Each named turn below is shown by a few rows before and after it. Which turns, in which order, take the first row of each later pair to the second? The first pair is answered.
B (before -> after):
[-8.81 -2.76 -0.10 -6.79 -3.45 -1.41 -3.16  3.18  1.50  4.39]  ->  [-1.61  0.41  8.45 -6.80 -3.47 -1.18 -1.42 -2.64 -4.20  5.24]
[ 0.69 -0.22  2.02  1.33  2.22 -2.21  0.33  4.69  1.50 -1.13]  ->  [-4.41 -1.36 -1.54 -1.28  0.84 -0.76 -2.07  3.38  0.97  0.93]
[ 0.03 -0.22 -6.20  1.77  4.07  2.84 -3.42  1.50  0.60 -2.25]  ->  [-0.48  0.31 -5.15 -0.81  2.55  4.14 -3.95 -2.94 -3.16  0.01]
F (before -> after):
[ 2.06  0.11  3.08 -0.49  0.45 -1.51  0.42 -0.84 -0.93 -0.42]  ->  [ 1.26  0.31  2.64 -1.15  0.59 -1.19  0.37 -1.77 -1.76 -0.41]
[-0.02 -0.28 -1.82  1.27 -0.92 -0.20  0.30 -1.54  1.68  0.32]  ->  [ 0.36 -0.32 -1.50  1.43 -0.63  0.00  0.71 -1.94  1.01  0.84]
[ 1.11  1.14  1.46 -0.31 -1.51 -0.42  0.91 -3.83 -1.74  1.28]  ->  [-0.62  0.61  1.33 -1.43 -1.46 -0.50  0.17 -4.15 -1.85  1.70]
[-0.89  0.04  0.30  3.17  0.23  2.85  0.70  0.99  0.49  1.28]  ->  [-1.44 -0.21  0.08  1.94 -0.10  3.49  0.22  0.58 -0.44  1.37]
H (before -> after):
[-0.67 -0.57 -1.34 -1.73 -1.43  0.57 -0.96 -1.28 -1.42 -2.18]  ->  [ 0.17 -0.20 -0.68 -1.16 -0.86  0.51 -0.66 -1.06 -1.01 -2.32]
[-0.69  1.28  3.26 -1.19  2.35 -0.46  1.34  3.16  1.34  3.88]  ->  [-0.67  1.17  3.48 -1.03  2.60 -0.39  1.55  3.29  1.25  3.76]
[-2.94  1.48  1.46 -0.66  2.38  1.85 -4.23  0.05 -1.97  1.12]  ->  [-1.32  2.03  2.23  0.48  2.51  1.87 -4.22 -0.38 -2.56  0.78]
[-2.92  1.10  3.72  0.72 -2.28  1.57 -0.70 -1.34 -1.72  2.98]  ->  [-4.56 -0.06  2.94 -0.74 -1.86  1.24 -1.51  0.17 -0.80  2.49]
Now pairs of rows:
(2 to 3 turns a pair)
[ 6.43  2.44  0.93 -0.29  0.02 -4.83 -1.67 -5.32  0.58 -5.88]  ->  [-1.99 -0.58 -6.81 -2.52 -0.67 -3.61 -4.62 -3.57  3.08 -4.74]
B then B
[ 0.59 -0.51  5.04  0.03 -2.59 -5.07  1.05 -3.52 -0.74  3.69]  ->  [-4.54 -2.24  0.05 -0.97 -3.00 -4.17 -1.14 -2.59  0.01  4.37]
B then B then B
[-5.54 -0.46 -4.03 -0.56 -2.28  6.11 -3.41 -4.60 -3.08  4.10]  ->  [ 6.20  1.42  2.07  7.54  2.21  1.40  2.84  3.84  1.96 -3.25]
B then B
[ 2.20  0.63  0.68  0.56  1.08 -0.27  1.32  3.74  0.86 -2.31]  ->  [ 3.01  1.73  2.88 -1.30 -0.42  1.19  0.46 -0.93 -2.90 -0.51]
B then B then B
[-3.47 -4.45 -0.24  0.73 -3.11 -0.18  3.48  3.62  0.19  7.51]  ->  [ 0.24 -3.43  1.82  2.73 -2.70 -1.58  5.40  5.94  1.37  5.60]
B then B then B
[-1.12 -0.92 -2.97  3.14 -2.81 -2.62  3.24  0.64  2.65  3.70]  ->  [ 2.09  0.02  0.10  4.10 -2.49 -2.93  4.09 -0.04  1.67  3.05]
B then B then B
[-0.87 -1.06 -2.41  3.15  0.35  3.02  0.91  2.36  1.43  0.32]  ->  [ 2.58  0.40  0.69  3.61  0.38  2.48  1.88  1.68 -0.37 -0.60]
B then B then B
[-2.64 -1.60 -6.40 -0.39 -1.04  1.69 -1.81 -7.13 -2.96  1.67]  ->  [ 7.07 -0.44 -1.40  5.72  2.70 -2.40  3.08  0.34  1.50 -3.41]
B then B
[-1.42  0.54 -3.27 -1.02  4.66  4.78 -3.14 -2.99 -4.49  1.46]  ->  [ 3.79  2.27  2.07  0.30  7.23  1.59 -1.79  1.18 -3.47 -2.32]
B then F then B
[-3.50 -2.22 -4.53  0.98 -1.39  3.94 -3.96 -3.98  0.55  3.56]  ->  [ 7.19  0.29  2.49  6.13  1.51  1.06  0.31  0.35  2.46 -0.90]
B then B
[-3.59 -0.09  2.91 -3.35 -0.70  1.16 -0.24 -0.13 -3.69  4.07]  ->  [-0.17 -0.01  3.12  1.17  1.53 -1.70  2.24  6.63  1.01  0.28]
B then B
